One vector is turned by the same rotation once a tick. Each row is the vector after some number of ticks, and that number follows the row.
The counts run from 0 to 421.
[-109 15 2 134 -166 -245 -189 175 -50 1 -115 -111 -146 100 274 -180 -11 -5 401 294 -100 116 -52 -154 59 -93 -166 -90 158 182 191 266 -81 -61 -146] -> 302
[-34 -2 -2 -482 -187 -172 3 -161 68 -16 -267 12 6 197 237 155 82 83 -47 72 107 -220 -148 104 197 42 -57 119 -72 174 60 77 231 -64 394] -> 202
[-90 16 -225 68 -148 -41 -177 -143 46 8 -155 82 -35 -66 86 228 -256 342 8 79 -434 56 64 -110 -204 -121 77 136 -34 120 58 -11 42 -199 162] -> 227
[-64 58 122 43 141 -150 -103 155 -105 4 128 -120 -274 444 -13 117 116 186 142 114 -304 23 -220 60 86 -217 -99 28 -10 -155 -181 -30 -83 -177 64] -> 81
[76 -146 -82 -9 118 -66 -473 -125 -17 -50 -256 -69 -88 -60 194 57 -36 140 -109 -124 -17 -61 -158 -205 -8 6 -42 -27 20 -169 -188 -183 48 173 382] -> 145
[181 99 124 -14 -110 87 -235 -144 378 57 -145 39 -62 126 47 58 -92 -167 -64 61 -137 -11 -57 -120 -57 -39 -13 -155 -7 -177 -93 -136 -86 142 550] -> 130
[115 101 213 134 -174 -60 -121 131 162 21 -228 -89 -256 86 -49 84 227 264 120 191 -28 -83 -87 -9 -263 264 -101 47 -158 -158 204 60 161 -98 129] -> 172
[57 -76 -175 -212 102 20 -253 105 16 14 -170 264 -4 -102 199 158 -95 114 139 224 -362 -8 -90 -33 93 -37 88 -174 -33 -200 3 164 46 -86 329] -> 421
[157 158 44 142 -46 -211 -178 -37 271 60 -153 -303 -209 23 173 111 -40 175 133 232 -132 -133 -22 29 -374 188 35 117 -149 -185 48 -92 104 -176 -38] -> 176
[140 98 -30 -71 -314 -99 -107 -117 323 198 -73 -170 24 103 67 34 -180 -291 223 158 -223 51 151 -170 133 -72 14 -151 129 -112 -113 78 20 67 294] -> 319
[-221 -180 12 131 6 -208 -68 217 -325 128 -108 42 -42 339 76 -2 -42 274 91 121 -171 51 -336 -84 91 67 -121 -200 135 5 -93 -9 61 -214 -18] -> 286
[138 85 113 -56 -18 -67 -56 27 -7 103 2 -21 -201 255 317 2 -179 111 206 131 -239 -121 -55 104 -429 271 -78 -51 179 -236 46 77 213 -187 3] -> 184
[-25 17 40 34 118 -153 -90 78 34 183 96 -178 -384 429 -143 -126 361 -18 166 91 -44 -113 -132 -120 66 -1 -244 105 124 -57 33 -18 -72 -148 344] -> 70
[33 44 -150 -170 104 -50 -323 23 -7 -110 -80 51 -147 130 257 240 -203 225 163 215 -438 -12 -175 70 -68 -208 103 18 -94 -79 -49 -25 -29 -157 142] -> 416
[-158 -83 13 182 -205 -116 -68 46 308 1 -258 -76 -240 -224 -136 294 47 198 231 1 -218 0 -139 79 1 45 -184 103 -69 -207 -103 -43 -76 18 62] -> 360
[-25 72 97 65 -10 -187 -277 158 -52 -4 -9 59 -133 358 -186 127 186 127 92 202 -232 -103 -356 -33 208 -230 -9 -139 -167 -76 -11 19 52 -153 127] -> 85
[-291 -139 41 -85 -282 -86 -7 -169 -40 -96 -302 126 119 281 55 19 4 71 -73 104 13 -185 -154 -90 353 -204 -116 124 8 177 -63 61 185 171 281] -> 13
[-145 71 98 -341 -98 -156 -37 -117 -136 -94 -41 83 -93 288 350 -56 -141 91 68 161 41 -284 -253 163 -154 -14 -187 122 228 122 54 47 188 0 33] -> 199
[184 -34 -26 99 -13 -173 -230 -15 201 -99 -376 -141 -264 -244 190 57 291 190 201 135 50 9 85 -126 -88 221 -24 164 -13 -271 20 50 -61 -137 209] -> 165
[-238 -8 315 39 -97 -306 95 104 269 -221 34 -46 -64 78 119 -164 259 -168 -143 84 -158 -64 -17 -148 5 -80 -117 159 326 -36 -149 -21 -41 -136 202] -> 261
[35 -9 -37 -176 -43 -248 -25 -223 -44 46 -109 -9 57 161 251 -26 -276 -162 61 231 -172 -159 16 -109 95 -85 55 22 419 -26 -344 120 169 -86 89] -> 0
[-322 -135 93 168 -98 -165 -44 44 169 21 -118 111 38 -41 -170 69 -18 -43 198 47 -419 -239 107 -226 -167 -8 18 93 280 -253 29 128 25 24 26] -> 40
[-7 -146 11 -85 -59 -69 -397 81 21 -173 -160 -63 -221 -118 211 122 -83 69 5 -220 -160 34 -323 -117 -122 -22 -103 30 44 -172 -248 -80 73 138 273] -> 144
[-163 30 192 304 -68 -185 -97 -10 273 13 -349 24 -20 21 -224 179 148 87 134 190 -158 -344 -94 48 -67 152 -34 -113 54 -330 142 -72 20 24 -18] -> 367
[-358 -77 83 -42 -122 -262 205 -51 346 52 -39 -147 -124 -73 196 73 48 -116 -50 -43 -194 16 108 -115 -111 148 -223 171 272 161 -89 -206 -225 -187 211] -> 257
[-445 -120 49 277 -139 -103 107 225 153 39 -79 7 124 119 -63 68 -118 -23 57 1 -323 -217 -81 -82 -259 -46 -197 -33 207 -205 137 -88 203 77 -70] -> 45
[-68 71 8 -312 -4 -16 -104 -57 192 -93 -114 182 -233 35 69 346 -73 120 88 123 -366 -19 -251 222 128 -59 -72 -61 -120 16 -84 42 -141 -226 196] -> 411
[-47 -127 -284 -175 -103 -137 -197 -211 -65 32 -263 119 -139 -7 205 -80 -100 -29 196 191 -33 -99 -180 -242 137 -124 -171 132 229 159 -177 38 146 9 134] -> 11
[-99 48 -2 -235 -207 -256 -19 -331 -14 -20 -136 -33 125 88 171 178 -292 -211 -42 206 -155 -120 -141 -13 79 -49 -47 29 215 88 -263 -60 114 -21 24] -> 1
[-177 -101 212 -160 -207 88 96 -123 19 -187 -159 231 -131 213 34 112 -24 351 138 141 -188 -74 -70 177 19 -86 -55 194 95 204 88 180 -59 -89 327] -> 214
[-90 -150 -167 -171 -191 -147 -170 -340 -50 65 -380 148 96 47 88 3 -12 -36 35 185 65 -196 -18 -199 314 -116 -52 56 103 128 -101 17 84 118 272] -> 12
[130 92 -247 -361 -15 -248 -157 -136 -86 113 -56 -178 -89 163 419 92 -112 -23 -5 109 -8 -187 -12 -11 -108 108 -25 122 31 34 -102 -37 267 -121 244] -> 196
[-116 63 54 322 92 -103 -117 196 8 157 -104 -119 -93 215 -43 151 -65 118 184 107 -199 -245 -14 -8 -335 119 -140 19 128 -438 82 -57 195 45 -62] -> 373
[-32 126 97 86 58 54 -96 181 208 -24 -3 6 -75 314 374 -215 -136 -115 208 221 -89 -32 -54 72 -157 -223 -228 -102 50 41 192 -2 -96 254 236] -> 117
[-42 -193 258 20 48 78 -250 -178 -31 -31 -86 279 -126 125 -27 -5 13 138 39 -194 -90 -135 -178 -78 -41 162 -58 -147 282 -305 -79 27 -123 186 438] -> 142
[-254 -120 108 17 -266 -277 46 366 -59 17 -102 -170 -9 143 237 6 78 35 252 97 -119 112 -27 58 243 -2 -193 -116 26 46 -4 302 34 -56 15] -> 297
[-331 -63 -73 10 57 -434 -45 -18 267 113 -141 -134 137 -72 98 178 -48 -197 -57 -65 -207 -212 59 -133 -74 43 -122 42 258 -144 -54 -223 6 55 -16] -> 52
[-40 -5 14 -107 -92 -45 -15 -211 199 -168 -225 307 80 -216 194 66 -130 254 128 237 -376 -67 -5 16 81 -101 79 88 134 51 20 -24 -131 -247 197] -> 221
[-127 18 284 93 -170 -308 -45 -87 99 8 0 -236 -11 254 -130 142 195 47 -306 54 -243 -39 -52 -182 50 -47 6 89 35 29 -238 -101 -9 -216 222] -> 269
[154 130 39 -193 6 -239 -56 -163 135 89 -102 -48 -122 -71 183 51 -115 -19 132 181 -164 -200 50 44 -249 360 63 14 259 -251 -65 97 47 -248 48] -> 185
[-155 0 -10 45 274 -191 138 220 93 143 -40 -120 -206 329 114 -204 102 -133 57 84 -63 -119 -160 -33 18 -96 -371 64 254 -77 -119 -262 57 -117 225] -> 66
